In the data rows, the value 50 means zero.
Here are some points, each followed by its number:
array([21, 82, 36, 68, 81, 54, 61, 62, 40, 52, 39, 31, 75, 57, 59, 74]) 0
array([60, 45, 26, 57, 47, 57, 51, 62, 57, 45, 53, 38, 75, 62, 46, 64]) 1
array([41, 52, 42, 55, 46, 49, 48, 49, 51, 56, 45, 57, 52, 48, 39, 55]) 2
array([55, 39, 39, 24, 70, 38, 60, 43, 47, 56, 23, 50, 48, 65, 72, 38]) 3
array([49, 69, 51, 59, 44, 44, 33, 66, 47, 63, 70, 59, 58, 63, 63, 42]) 4
array([42, 37, 23, 24, 73, 47, 39, 30, 33, 51, 56, 37, 52, 11, 39, 60]) 5
array([62, 44, 70, 49, 34, 45, 32, 45, 41, 60, 47, 48, 32, 34, 46, 35]) 6
array([50, 43, 59, 46, 43, 38, 40, 57, 52, 43, 63, 48, 34, 47, 60, 44]) 7
array([50, 63, 40, 64, 56, 76, 62, 59, 51, 41, 44, 43, 55, 58, 37, 50]) 8
array([49, 39, 52, 46, 60, 41, 41, 50, 56, 53, 50, 37, 39, 44, 60, 39]) 9
array([34, 53, 60, 41, 50, 47, 51, 55, 69, 41, 51, 45, 56, 41, 44, 69]) 10
array([68, 48, 55, 44, 62, 50, 54, 47, 50, 53, 42, 39, 31, 53, 59, 51]) 11
array([81, 46, 27, 29, 60, 70, 35, 82, 18, 53, 39, 57, 55, 52, 68, 68]) 12
array([56, 40, 50, 31, 25, 69, 55, 54, 32, 32, 50, 63, 29, 61, 66, 61]) 13
array([63, 40, 62, 47, 64, 59, 61, 75, 50, 49, 47, 99, 18, 36, 59, 42]) 14
array([54, 39, 54, 34, 80, 52, 60, 45, 49, 49, 46, 61, 31, 49, 77, 38]) 15
array([38, 59, 71, 45, 66, 42, 39, 54, 45, 48, 81, 58, 57, 80, 24, 42]) 16
array([66, 50, 45, 15, 62, 28, 54, 35, 39, 75, 32, 64, 40, 29, 55, 41]) 17
array([60, 58, 62, 63, 51, 42, 44, 51, 61, 53, 55, 43, 53, 29, 65, 49]) 18
array([45, 50, 51, 50, 41, 60, 57, 46, 49, 49, 47, 60, 61, 42, 55, 51]) 19
array([71, 40, 54, 53, 42, 68, 37, 50, 30, 64, 39, 58, 38, 61, 56, 24]) 20
array([49, 51, 48, 53, 51, 52, 54, 49, 49, 51, 51, 48, 54, 49, 51, 48]) 21
array([45, 31, 35, 55, 32, 53, 60, 56, 54, 51, 37, 54, 44, 57, 49, 34]) 22
array([33, 53, 46, 83, 64, 88, 58, 28, 38, 57, 33, 54, 36, 45, 22, 38]) 23
array([49, 55, 38, 53, 29, 59, 45, 55, 54, 55, 51, 49, 58, 50, 39, 57]) 24
array([67, 35, 38, 34, 82, 11, 37, 37, 54, 79, 48, 36, 20, 44, 72, 22]) 25
array([54, 35, 45, 44, 43, 60, 37, 79, 30, 43, 36, 34, 52, 59, 54, 39]) 26
array([53, 58, 55, 51, 57, 43, 47, 52, 50, 47, 52, 43, 53, 41, 54, 59]) 27
array([52, 46, 45, 50, 62, 36, 46, 56, 52, 50, 49, 46, 36, 59, 57, 54]) 28
array([16, 31, 72, 69, 77, 00, 21, 27, 99, 80, 50, 11, 29, 36, 51, 35]) 29
array([51, 44, 53, 48, 54, 47, 53, 45, 53, 26, 58, 36, 59, 39, 53, 62]) 30
array([38, 63, 35, 63, 43, 61, 81, 54, 44, 44, 34, 46, 56, 58, 43, 55]) 31
array([39, 49, 64, 36, 61, 35, 36, 54, 50, 62, 49, 82, 48, 59, 86, 55]) 32
array([41, 55, 55, 41, 41, 39, 50, 56, 48, 48, 48, 50, 45, 56, 57, 54]) 33
array([55, 26, 63, 42, 61, 29, 44, 50, 63, 41, 62, 34, 25, 61, 68, 30]) 34
array([68, 75, 28, 54, 61, 58, 61, 72, 68, 52, 59, 71, 70, 73, 40, 62]) 35
array([54, 70, 23, 73, 26, 69, 50, 75, 55, 67, 48, 57, 62, 41, 42, 50]) 36
array([52, 44, 50, 48, 52, 46, 56, 46, 55, 34, 56, 40, 58, 46, 51, 59]) 37
array([59, 37, 51, 50, 47, 60, 49, 58, 51, 61, 34, 58, 69, 43, 71, 41]) 38
array([77, 34, 68, 11, 66, 62, 98, 41, 81, 79, 36, 55, 18, 15, 95, 51]) 39
array([60, 62, 49, 57, 43, 49, 46, 48, 54, 47, 45, 41, 39, 28, 48, 45]) 40
array([57, 41, 43, 48, 71, 25, 40, 66, 56, 57, 44, 42, 21, 69, 59, 58]) 41
array([40, 51, 66, 40, 37, 48, 40, 34, 44, 57, 56, 58, 77, 43, 48, 46]) 42
array([53, 62, 38, 51, 47, 58, 60, 70, 59, 44, 51, 53, 60, 56, 43, 63]) 43
array([13, 97, 36, 72, 95, 58, 66, 65, 45, 55, 39, 21, 82, 66, 71, 81]) 44
array([58, 50, 43, 51, 39, 69, 47, 49, 48, 38, 55, 54, 63, 60, 41, 71]) 45
array([38, 55, 49, 82, 63, 88, 56, 28, 34, 58, 37, 53, 34, 44, 24, 34]) 46
array([59, 62, 62, 60, 21, 56, 27, 36, 47, 42, 50, 16, 60, 33, 49, 77]) 47
array([55, 58, 50, 55, 48, 42, 40, 50, 47, 47, 50, 43, 46, 43, 51, 62]) 48
array([55, 55, 80, 59, 28, 51, 38, 62, 47, 54, 56, 50, 76, 39, 58, 49]) 49
array([50, 32, 59, 43, 37, 38, 32, 57, 54, 43, 72, 45, 30, 44, 60, 43]) 50
array([30, 74, 26, 77, 29, 65, 99, 57, 46, 33, 29, 36, 62, 64, 35, 57]) 51
array([46, 62, 34, 73, 53, 52, 64, 42, 47, 57, 47, 68, 48, 55, 51, 59]) 52
array([69, 00, 99, 58, 09, 99, 06, 18, 00, 03, 88, 99, 00, 99, 44, 02]) 53
array([57, 47, 38, 53, 44, 58, 54, 46, 37, 42, 48, 52, 69, 49, 38, 60]) 54
array([56, 81, 69, 44, 28, 54, 53, 42, 33, 50, 77, 81, 27, 58, 49, 45]) 55
array([51, 53, 40, 44, 52, 41, 42, 52, 43, 49, 52, 49, 58, 45, 40, 56]) 56
array([54, 65, 52, 49, 36, 40, 48, 51, 52, 59, 42, 53, 51, 48, 28, 54]) 57
array([57, 60, 42, 53, 54, 51, 47, 42, 37, 50, 49, 57, 54, 49, 59, 54]) 58
array([45, 47, 42, 49, 34, 49, 57, 44, 59, 47, 53, 48, 51, 16, 53, 48]) 59
array([51, 59, 51, 48, 42, 46, 55, 48, 57, 55, 45, 45, 53, 53, 44, 47]) 60
array([48, 35, 47, 30, 37, 42, 41, 32, 44, 49, 56, 45, 38, 52, 71, 40]) 61
array([47, 27, 60, 38, 57, 42, 38, 44, 43, 49, 45, 64, 39, 56, 52, 49]) 62
array([33, 69, 33, 76, 31, 53, 62, 56, 57, 56, 23, 38, 70, 56, 44, 63]) 63
array([49, 51, 73, 61, 33, 52, 31, 56, 51, 47, 60, 52, 67, 42, 54, 50]) 64
array([66, 38, 39, 50, 80, 09, 31, 82, 60, 55, 38, 41, 15, 82, 72, 67]) 65
array([13, 76, 50, 71, 48, 55, 64, 53, 36, 50, 38, 37, 46, 45, 53, 52]) 66
array([80, 52, 48, 74, 75, 74, 50, 62, 33, 48, 46, 72, 09, 33, 73, 21]) 67
array([47, 62, 33, 58, 16, 65, 39, 61, 52, 57, 54, 51, 63, 53, 32, 64]) 68
array([60, 51, 48, 34, 57, 37, 51, 39, 46, 64, 39, 56, 45, 41, 54, 45]) 69
array([50, 47, 55, 53, 49, 49, 55, 35, 56, 49, 54, 41, 51, 47, 48, 26]) 70
Which three points above are nearest to each new point by angle? Their numbers follow each, nearest first.
array([24, 85, 27, 80, 47, 99, 60, 81, 26, 58, 46, 33, 70, 62, 39, 42]) 8 31 36
array([50, 45, 49, 54, 53, 44, 49, 46, 60, 63, 16, 41, 46, 55, 56, 46]) 3 29 11
array([73, 61, 42, 37, 61, 49, 44, 69, 49, 63, 76, 31, 55, 29, 09, 80]) 56 27 5
array([43, 42, 30, 47, 55, 41, 49, 52, 45, 44, 57, 51, 44, 58, 29, 45]) 56 2 16
array([58, 37, 26, 62, 47, 56, 52, 59, 57, 43, 61, 47, 71, 55, 44, 51]) 1 54 43
array([41, 55, 36, 57, 46, 50, 55, 51, 52, 55, 47, 61, 52, 47, 33, 60]) 2 52 68
array([60, 48, 53, 51, 45, 56, 45, 51, 43, 53, 49, 52, 42, 51, 51, 38]) 20 6 53
array([78, 38, 84, 41, 28, 37, 17, 42, 38, 56, 45, 58, 26, 25, 43, 35]) 6 50 7
array([43, 60, 84, 36, 57, 58, 38, 44, 44, 53, 34, 38, 38, 48, 57, 35]) 6 11 9
array([47, 46, 56, 45, 57, 40, 47, 37, 51, 45, 65, 38, 55, 67, 46, 43]) 16 34 70
array([50, 59, 48, 48, 38, 41, 41, 51, 55, 55, 50, 44, 51, 41, 41, 51]) 57 60 40
array([39, 48, 47, 42, 45, 26, 46, 45, 69, 57, 61, 39, 35, 52, 42, 40]) 29 34 9
array([54, 44, 44, 35, 43, 42, 55, 52, 51, 55, 47, 50, 51, 68, 59, 34]) 3 61 22
array([27, 68, 69, 53, 30, 54, 83, 42, 75, 59, 45, 40, 56, 54, 28, 54]) 60 51 63
array([56, 60, 52, 44, 43, 33, 58, 44, 60, 56, 57, 35, 45, 50, 47, 50]) 60 57 29
array([45, 47, 47, 44, 47, 25, 19, 79, 38, 43, 30, 66, 53, 56, 95, 70]) 32 65 33
array([60, 50, 47, 50, 60, 57, 61, 66, 47, 47, 39, 58, 55, 59, 66, 57]) 12 38 35
array([54, 57, 52, 56, 52, 49, 44, 53, 45, 46, 52, 50, 53, 54, 47, 57]) 48 45 27
array([38, 26, 55, 47, 55, 51, 39, 63, 48, 52, 41, 55, 27, 55, 39, 34]) 62 22 9
array([35, 53, 64, 45, 39, 49, 38, 40, 46, 52, 46, 60, 81, 39, 50, 48]) 42 49 64
array([61, 43, 54, 38, 47, 41, 37, 46, 40, 50, 52, 41, 54, 53, 62, 54]) 61 50 12
array([46, 61, 40, 63, 59, 83, 64, 59, 47, 41, 41, 34, 57, 58, 34, 52]) 8 31 51
array([31, 51, 39, 58, 51, 55, 56, 50, 75, 60, 50, 51, 54, 29, 25, 60]) 2 10 59
array([58, 56, 51, 50, 28, 46, 58, 33, 40, 43, 70, 54, 55, 50, 49, 59]) 55 45 54
array([34, 49, 58, 47, 58, 55, 48, 40, 59, 49, 51, 42, 50, 34, 41, 61]) 10 5 29
array([71, 61, 51, 43, 41, 46, 49, 69, 51, 70, 23, 57, 62, 58, 62, 42]) 38 12 20
array([54, 67, 48, 63, 44, 46, 30, 64, 42, 63, 72, 66, 61, 68, 69, 43]) 4 32 64
array([36, 58, 48, 58, 50, 53, 57, 52, 45, 50, 46, 46, 49, 49, 51, 52]) 66 31 0
array([52, 55, 48, 50, 70, 40, 60, 42, 62, 45, 44, 54, 56, 58, 30, 59]) 35 16 10
array([00, 94, 50, 80, 39, 61, 70, 62, 27, 49, 33, 37, 32, 50, 57, 64]) 66 31 51
array([55, 48, 36, 53, 43, 59, 54, 47, 35, 44, 50, 51, 69, 50, 35, 63]) 54 45 1
array([47, 53, 44, 51, 52, 55, 58, 48, 46, 51, 54, 51, 55, 50, 48, 47]) 21 31 51
array([62, 37, 56, 49, 66, 57, 61, 45, 47, 45, 41, 76, 28, 45, 53, 61]) 14 15 67
array([69, 51, 51, 36, 65, 50, 50, 47, 54, 50, 40, 37, 29, 53, 60, 47]) 11 25 15
array([75, 42, 27, 51, 19, 99, 46, 49, 49, 22, 72, 54, 77, 70, 28, 99]) 45 54 1
array([41, 56, 31, 23, 45, 50, 68, 70, 54, 37, 83, 48, 53, 55, 41, 47]) 43 35 16
array([51, 38, 60, 51, 55, 36, 61, 43, 70, 42, 49, 47, 74, 51, 55, 50]) 37 30 10
array([57, 48, 13, 59, 37, 42, 42, 86, 66, 49, 85, 28, 58, 62, 30, 55]) 1 43 24
array([36, 61, 56, 48, 38, 52, 68, 49, 63, 56, 48, 46, 53, 49, 42, 53]) 60 51 63
array([66, 52, 59, 47, 36, 74, 33, 51, 25, 65, 36, 54, 18, 55, 56, 11]) 20 6 67
array([48, 48, 53, 54, 53, 46, 47, 48, 51, 49, 50, 52, 49, 47, 45, 50]) 29 2 62
array([61, 39, 50, 39, 43, 56, 57, 39, 47, 53, 48, 51, 48, 32, 67, 43]) 39 61 59
array([41, 00, 94, 12, 71, 39, 09, 41, 18, 50, 49, 81, 22, 71, 60, 29]) 62 53 32
array([39, 04, 99, 32, 60, 50, 12, 03, 41, 49, 46, 80, 14, 27, 40, 36]) 62 6 53
array([31, 28, 67, 55, 51, 50, 44, 69, 56, 34, 88, 61, 47, 63, 29, 17]) 16 53 50
array([51, 46, 47, 51, 48, 44, 52, 47, 58, 60, 27, 41, 44, 58, 57, 44]) 3 22 25
array([31, 19, 28, 79, 60, 00, 05, 12, 57, 40, 73, 48, 35, 69, 42, 48]) 29 28 34
array([51, 55, 50, 54, 53, 40, 47, 52, 53, 54, 52, 53, 57, 49, 49, 43]) 4 18 29
array([58, 57, 57, 52, 67, 36, 39, 48, 54, 43, 57, 36, 54, 33, 56, 69]) 27 48 18
array([60, 60, 49, 46, 37, 49, 52, 67, 54, 68, 25, 56, 62, 56, 61, 48]) 38 36 60
array([44, 42, 33, 49, 56, 36, 55, 40, 49, 36, 53, 39, 32, 39, 42, 53]) 5 37 30
array([47, 56, 62, 47, 62, 50, 34, 56, 45, 45, 66, 62, 53, 78, 30, 43]) 16 53 4
array([56, 38, 42, 42, 60, 42, 55, 51, 52, 52, 39, 51, 51, 60, 59, 41]) 3 15 25
array([87, 49, 38, 68, 81, 79, 59, 57, 21, 47, 29, 77, 00, 29, 76, 21]) 67 14 15
array([70, 30, 54, 50, 70, 60, 63, 52, 45, 41, 30, 86, 16, 33, 53, 74]) 14 67 15
array([44, 53, 34, 55, 56, 65, 61, 36, 47, 44, 63, 59, 64, 44, 50, 29]) 21 70 19
array([59, 72, 10, 44, 64, 32, 64, 61, 51, 66, 56, 46, 62, 62, 39, 40]) 35 56 43
array([63, 70, 58, 68, 52, 53, 42, 57, 51, 54, 60, 47, 43, 54, 50, 40]) 4 67 18
